In the rows, zero is written as 128.
The same turns and mirrors carry the whole set onto itself, and each row onto the other rows of its family. Which rows share a family with each named row? Give them in list order.
These 40 rows form 5 families of 8 rows each.
karep: [129 161 131 102 161 135 142 138 111 107  92  89 130 133 127]
pon: [134 153 128  99 168 154 154 130 120 102 100  93 127 137 131]
Beneg: [135 148 126 119 142 124 161 132 103  96 106 103 148 150 145]
Bupat: [111 100 125 117 151 138 103 135 130 153 153 126 112 146 150]
fofa: [113 136 130 115 147 141 143 158 103 113 155 127 132 176 103]
bisi: [118 134 122 116 141 134 149 151  88 130 160 117 144 163 110]
Vurub: [ 92  91 125 133 136 129 118 130 133 130 153 131 144 135 140]
lekon: [135 147 113 111 144 146 165 131 112  88 102 106 141 149 145]
varo: [ 99  89 120 130 135 136 113 132 123 147 151 116 131 145 141]
zeg: [114 137 127 117 141 125 149 141 105 115 160 133 134 167 108]
Zosud: [ 97 100 122 126 151 135 114 128 121 154 159 124 116 139 146]
pel: [ 98  95 121 128 144 126 122 126 126 148 161 122 130 133 138]
fub: [107 136 126 121 143 135 152 153 100 116 151 123 119 168  98]
bupum: [ 99  99 132 115 148 144 100 129 124 147 141 128 107 138 148]
muf: [142 125 103 119 149 143 108 116 127 148  92 120 126 113 140]
daloz: [102  95 126 124 145 144 107 127 128 154 151 116 123 145 140]
Vimas: [144 133  99 137 141 140 115 133 138 135 109 125 147 106 152]
riv: [128 156 114 118 140 127 154 142 104  94  98 106 141 145 141]
lifez: [135 158 136 105 157 135 142 141 114  96  86 100 140 143 132]
zano: [137 131 108 114 131 150 101 119 142 129 102 120 119 108 134]
Baze: [112 151 143 112 156 146 135 165 103 142 148 122 113 162 111]
fiz: [114 136 128 120 131 128 147 159 103 124 156 128 141 161 104]
finiv: [134 125  92 141 132 142 121 126 138 133  98 125 150 117 148]
kegid: [ 93 108 128 131 130 133 105 131 126 143 153 126 151 137 138]
Basum: [111 144 132 109 165 152 142 157  90 142 153 112 126 164 114]
pelu: [129 161 124 104 147 132 150 138 115  92 101 109 150 140 145]
Kos: [147 132 100 120 148 155 108 121 132 134 107 114 117 108 134]
Liduz: [137 133  93 133 125 143 118 119 133 137 106 120 142 110 143]
zemep: [138 127  85 144 131 149 126 134 137 121 111 123 140 114 145]
gizi: [134 165 129  96 154 138 143 140 115  98  99 104 133 138 142]
dad: [133 157 140 103 167 144 145 130 112 114 100  91 134 141 135]
bize: [133 129  98 138 120 148 115 131 149 114 109 128 137 115 141]
nusu: [106  91 118 129 138 130 121 133 138 145 161 124 145 141 138]
pako: [116 139 137 105 159 146 137 154 100 122 150 124 124 169 100]
natep: [135 153 133 116 146 131 149 142 110  90  91 107 142 149 139]
kem: [103 149 139 114 166 145 140 149 109 127 153 124 109 164 108]
kis: [137 138  97 127 133 149 114 121 134 146 101 118 132 112 145]
nodad: [147 134 102 127 144 140 106 124 131 139 105 124 135 107 147]
Fis: [104 141 135 116 155 144 148 155 105 122 146 118 112 167  98]
limuk: [101 112 138 118 139 140  93 130 117 151 146 129 122 137 147]

Which other rows belong to the same family as fub? Zosud, pel, Vimas, lifez, natep, nodad, Fis
Which other rows belong to the same family as lekon? pon, bisi, zano, kegid, Basum, bize, limuk
Which other rows belong to the same family as Kos? Beneg, Vurub, bupum, Baze, fiz, zemep, dad

The same turns and mirrors carry the whole set onto itself, and each row onto the other rows of its family. Which rows share a family with each named row? Give them in list order.
These 15 rows form 5 families of 3 rows each.
kaza: [152 122 126  98 127 111 131 129 120 146 151 136 196  91  96 150 130 135
 123 169 105 144 123 139 152 137 114 148 128  90 163 120 126 139 144 148
 138 101 131 116  85 111 120 110 152 126 127  74 151 148 129 114 122 136
 153]
luz: [131 112  99 128 171 101 142 106 115 124 123 129 117 117  96 131 101 122
 107 124 126 144 103 123 136 164 104 160  86 146 155 141 151 107 153  92
 136 117 153 127 122 160 143 163 140 105 121  90 120 119 123 126 109 155
 119]
gufig: [147 117 118 100 134 108 140 129 123 155 159 144 187  92  87 144 134 129
 135 160 102 132 123 147 160 147 129 138 119 104 182 120 144 137 142 153
 122 122 128 114  84 123 119 113 147 115 121  66 148 148 119 123 124 128
 160]
samif: [148 122 112 108 145 103 141 129 130 152 146 132 193  89  91 145 117 137
 130 152 113 136 125 132 161 139 124 138 113  95 187 123 127 131 142 158
 116 118 133 112  80 122 123 112 151 127 127  85 137 153 125 121 109 116
 167]
korag: [144 120 126 101 133 109 145 127 116 156 141 142 196  92  89 142 134 143
 129 168 104 143 129 134 156 139 115 129 115 108 181 120 122 143 146 152
 129 112 133 120  82 123 128 112 143 130 130  68 143 153 112 111 118 119
 161]
rap: [141 116 129 125 134 140 117 169 108 133 150 164 136 103 140  87 100 126
 137 138 104 168 129 106 130 119 119 117 131 121 127 137 179 110 106 138
 174  97 104 151 118 146 165 134 160 122 135 118 154 134 123 114 136 163
  98]
tanok: [148 123 133 106 136 112 143 122 124 149 125 138 184  88  97 162 137 144
 124 166 111 129 123 123 165 134 116 134 117  98 176 111 125 128 150 139
 119 117 136 111  87 111 125 112 137 117 121  78 141 147 119 118 113 123
 157]
vuse: [119 109 104 141 166 104 145  98 122 129 125 143 118 124  92 120 102 121
 112 119 118 150 113 114 138 161 101 152  89 155 160 119 151 119 138 101
 129 118 151 137 126 171 148 178 142 103 127  99 114 114 116 125 114 147
 131]
Radeg: [138 120 136 121 133 141 113 174 114 136 149 158 140 110 134  85 116 131
 153 132 106 166 145  91 134 120 122 105 135 122 129 126 170 119 103 137
 168  95 106 152 112 157 156 136 153 138 140 123 154 128 105 109 134 152
 117]
mov: [123 115 112 150 160 118 143 105 126 121 117 137 106 125 102 118 101 119
 120 122 122 142 107 119 154 147 114 143  90 148 162 122 156  95 143  98
 131 130 150 135 134 157 146 177 147  96 123 102 113 117 115 128 111 149
 112]
lop: [140 132 132 123 146 137 124 173 106 135 148 156 143 111 148  86 104 138
 147 141  96 167 141  89 125 121 122 109 139 113 134 124 183 121 106 131
 157  94 104 137 106 142 160 124 143 130 138 114 156 128 115 108 149 150
 105]
dule: [133 139 141 130 142 137 124 175 117 142 154 153 163 107 149  89  97 138
 151 135 111 152 140 101 135 117 125 105 135 109 133 127 175 114  95 141
 157  93 105 144 103 145 164 138 158 136 135 127 149 127 115 113 131 150
 116]
rif: [115 120 104 151 169 105 154 115 122 124 128 136 123 117  92 111  89 122
 111 117 137 150 110 117 144 164 114 149 100 150 163 123 151  95 139 101
 131 113 149 133 123 169 156 169 135 111 130 115 112 110 127 140 109 140
 123]
Sig: [146 120 156 128 129 144 111 162 115 136 143 158 151 107 140  96 117 123
 148 136 104 156 135  98 143  99 132 103 141 120 128 122 164 106 105 148
 159  96 104 144 111 140 157 126 155 131 144 128 149 121 121 108 134 150
 107]
zor: [115 105 106 141 172 108 143 108 127 132 126 134 117 121  85 118  94 103
 116 130 121 147 104 116 135 167 103 149  99 154 146 134 139 105 139 100
 122 110 152 129 122 170 145 167 136 115 134 100 118 110 127 134 124 148
 111]

Which other rows belong to the same family as lop? gufig, zor
Which other rows belong to the same family as tanok? mov, Sig
Which other rows belong to the same family as rap? kaza, luz
Which other rows belong to the same family as vuse? korag, Radeg

The same turns and mirrors carry the whole set onto itself, and each row onto the other rows of its family. Which rows share a family with each named row? Give them in list order.
These 30 rows form 5 families of 6 rows each.
Pur: [141 136 116 146 111 102 106 113 139 111  96 121 158]
zovi: [123 101 134 136 120 135 125 144 134 161 128 152 119]
Tuz: [141 133 111 146 111 102 104 111 140 114  88 123 150]
buki: [125  99 135 130 132 145 144 128 152 133 136 139 101]
gapo: [137 123 107 152 112 137 124 131 137  85  89 117 153]
fega: [136 131 130 132 115 140 147 138 107 121 149 170 137]
gep: [141 144 129 136 114 104 139 120 126  80 104 122 145]
soro: [147 145 110 107 106  99 137 117 139 128  82 145 130]
mir: [116 107 126 148 133 142 144 122 119 164 120 150 120]
nabi: [141 143  97 145 103 116 138 131 131 132  84 166 143]
Guli: [141 134 110 139 117 107 131 119 128  88  75 126 118]
todo: [140 122 108 137 111 130 124 123 140  88  80 110 139]
vunol: [135 116 104 136 116 143 135 129 113 135 105 173  95]
Pasud: [125 101 131 138 133 149 146 130 148 133 138 144 105]
vigum: [145 118  92 129 121 137 119 102 107 120  73 139 125]
Fumum: [141 133 110 152 112 107 105 115 139 113  92 125 157]
savak: [126 103 140 118 122 125 123 138 138 160 126 143 112]
Falor: [142 117 152 113 157 150 144 119 117 112 128 135 133]
leven: [142 153 120 124 101 104 144 129 132 122 110 154 164]
Dumi: [143 106 130 117 158 155 138 115 120 124  96 138 105]
gefa: [137 111 131 147 155 167 140 129 112 120 115 153 133]
Gokim: [124 108 146 125 121 127 128 143 136 157 139 145 128]
ziteg: [137 137 109 166 116 116 137 128 123  86  92 141 144]
zuso: [119 116 146 128 132 131 149 121 120 154 142 139 138]
nes: [144 127 132  89 118 122 142 117 120 124 127 146 100]
nodi: [126 104 138 133 131 145 148 130 149 130 144 139 109]
keb: [140 127 118 136 111 127 128 125 138  83  98 109 153]
Fodep: [140 130 108 150 118 144 130 116  99 109 114 149 172]
Lepo: [122 109 135 114 136 127 145 111 125 161 118 131 107]
Gitu: [149 132 125  98 119 119 130  98 109 104 110 120 149]

Which other rows belong to the same family as Guli? gep, mir, ziteg, zuso, Lepo
Which other rows belong to the same family as zovi? gapo, todo, savak, Gokim, keb
Which other rows belong to the same family as Falor? soro, nabi, leven, Dumi, gefa

